Families of rows that turns and mirrors carry onto each other, the same ones carrying the whole set onto itself: the rest of each named row's family, in list order
5 families of 3 rows
geba: [-29  -3  -6   9   3 -27  -3   5 -28   1 -14  -4   8  27 -18 -12  10   9
  -8  -9 -15   4 -25 -10 -18   7  -5 -21 -12 -25]
Lenu: [  7  -7 -26  -6  21   1   5  12  19  -1   5  -5   0   5  -5  -7   9 -23
  20   4 -10   3 -37  17  -3  -8  35  18 -13  -7]
duzor: [-31 -12 -12   1   2 -20   0  -7 -37   5 -11  -5  14  24 -16  -5  12   4
 -11  -2 -23   0 -30  -8 -12   6  11 -23  -1 -19]
sizek: [ -1  13  -6 -22   0  -5 -28  14  18 -12 -14 -25  -8  -2  29 -13  -7  22
 -17   3  -4 -19 -21   1  -5   9   4  10   2 -15]
muno: [  1   2 -32  -4  23  -2  -9  -1  22  -3   8  -2   7  13   3  -9   4 -20
  20   5 -13  -5 -44  11  -7 -14  37  16 -18  -2]
ner: [-28 -16  -6   9  -3 -24 -11  -3 -26  -1  -6   5  12  25 -14  -3  25   9
 -10 -13 -12   9 -30  -8 -12   4   5 -20  -3 -20]
tego: [ -6  11 -12 -11  -2  -5 -36   2  11  -7 -14 -24 -11  -8  18 -13 -20  15
 -18   9  -1 -16 -24  -2 -12  15   1   2  13 -18]
fuvol: [-10   5  -7  -9   6  -6 -31  15  14 -12 -26 -23 -11  -7  25 -11  -8  23
 -15  15  -2 -10 -18  -3 -12  15   6   5  13 -20]
Gegoz: [-32 -17  -5  12   3 -27 -16 -11 -28   3  -8  -2  12  29 -16  -9  15   5
  -3  -1 -16   3 -30  -7 -13   0   4 -22  -8 -13]
furav: [  1  -8 -26  -6  21  -1  -3   5  25  -5   6  10   7  17  -7 -12  11 -17
  20  -5 -15  12 -30  11  -8 -14  31  19 -13  -4]
Zus: [ -5  16 -14 -16   1  -6 -27  10  10 -16 -20 -14 -10  -8  25 -17 -16  13
 -19   1   6 -15 -20   4 -15  13   0  -4  10 -19]
dite: [  6 -10 -24  -5  24  -5  -3   4  20  -2   2  -2   0   8  -7  -3   7 -12
  30   5 -11   2 -46   7  -6 -14  38  21  -7  -8]
Bak: [  4   5 -26  -2  24 -11  -1   6  24  -9   8   2  -1  15   6 -13  12 -13
  22  -1  -8   4 -44   9   2 -17  33  15 -17  -5]
peram: [-35 -12  -2   7  12 -24   0   2 -31   5  -5  -6  16  24  -9  -5  15   2
  -9  -6 -20   3 -21 -11 -14  -4   8 -24  -5 -19]
gev: [-14   5 -11 -16  10 -12 -31  13  13  -5 -21 -19  -8  -3  28 -13 -22  19
 -17  13   3 -21 -19  -4  -6  12  10   0  12 -13]

The rest of the family of Gegoz: muno, tego
The rest of the family of Bak: ner, Zus
The rest of the family of sizek: geba, furav
The rest of the family of peram: Lenu, fuvol

Families of rows that turns and mirrors carry onto each other, the same ones carrying the whole set onto itself: the rest of each named row's family, in list order
4 families of 8 rows
vatop: [ 14  11  -3  12   7  -4 -13  -7 -18  12   4 -27 -10  11  -5   8]
rasov: [  5 -21 -14  -3  18   1  -7 -19  -2  -8  -7 -23   3   0  -1  -9]
mev: [  3 -14 -14   0  15  13 -16 -19  -2 -11 -11 -15  11   1  -6  -9]
lora: [ 21   8  32 -21  -8 -10 -10   1  -6   3  -3  12  17  12   2 -11]
Digum: [ 11   8  -2  19  10  -9 -12   2 -16  10  13 -23  -1  14  -4  13]
bason: [ 18   6  -1  13   6  -1 -14   2 -22  15   8 -23  -9  12  -1   2]
puduf: [  8   5   2   2  -3   8   4  -5  -4  21  17  13   7  22  -2 -23]
Gekot: [  9  -7  16 -19   8  -7 -16  19   7 -23 -19   9 -13   1  13   9]
dasi: [-12 -15  27  -7  12  10   3  -3  12  -4 -23   1   1 -11 -13 -13]
sen: [  0   1  -1   4 -10   3   0  -8  -3  18  20  18   7  25   4 -13]
beno: [  2   5  -2   4  -7   4   1   1  -1  10  23  21  15  23   2 -14]
pesub: [  0  -3 -24   3   9   7   5  11   8 -15   4  16 -15   3   8   2]
rema: [ -9  -2 -23  10  11  11   3  15  -1 -15   2  16  -6   4   4  -1]
med: [ -7  10  39   7   4  -8   5  17  -1  14   3  -7 -15   4  -9   9]
Rig: [  3  -5  14 -13   9 -17 -11  15   3 -31 -17   3  -3  -6   8  16]
Mikag: [ 20   2  37 -21  -6 -19 -11  -5   0   5  -1  -1   9  13   2  -6]
lud: [-17  -7  25 -15  19   9  10  -3  16 -14 -11  -1   5  -6 -13 -12]
lave: [ -4  -8 -21   4   9  -4   4  14   5 -19   7  18 -10   8  12   1]
Foriz: [  2 -14  -8  -6  16  15  -9 -23  -4  -9  -5 -21   7  -3  -8  -7]
pofu: [-23 -15  29  -5  14  14   0   0  15  -6 -12  -4   1  -5 -14  -5]
dofa: [ 13   5  -2  17  -2  -4 -21   1 -18  15   5 -15 -10  15   3  11]
sud: [ 12   6  37 -20  -7 -15 -14   0  -9   1  -2   5  18  16   3 -10]
lakar: [ 16  -4  13 -21   7 -17  -6  14   1 -25 -20   9  -8  -3  12   4]
pebu: [ -6  14  38  15   4   1  -2  17  -1  14  -2   0  -3   2 -15   9]
Ziso: [  1  13  -2  -3  -8   2   3 -10  -8   7  23  12  12  22   0 -16]
pames: [ 18  19  30 -20  -7 -14 -16   1   2   3  -9   5  11  18   1  -7]
tosa: [ -9 -13 -17  -1   7   9   5   8  -3 -18  13  16 -12   5  12   0]
suz: [ 11  -8 -16  -4  14   9 -13 -24   8 -11  -8 -15   5   3  -5  -4]
Vusos: [-22 -10  26  -6  14   6   4  -5  19 -11 -16   1   6  -7 -14  -2]
Ribu: [-11  11  35  12   5  -5  -5  16   0  15  -3  -9 -16   9 -11   9]
Vazab: [-15   7  39   5   2  -4   2  22 -11  12   1  -1 -10   6  -6   4]
Zug: [ 12   1  14 -21  12 -11  -8  18   1 -31 -17   3  -5  -5   8   5]

The rest of the family of sen: mev, bason, pesub, med, sud, Vusos, Zug
The rest of the family of vatop: lora, beno, lave, Foriz, pofu, lakar, Ribu
The rest of the family of Digum: rasov, Gekot, dasi, pebu, Ziso, pames, tosa

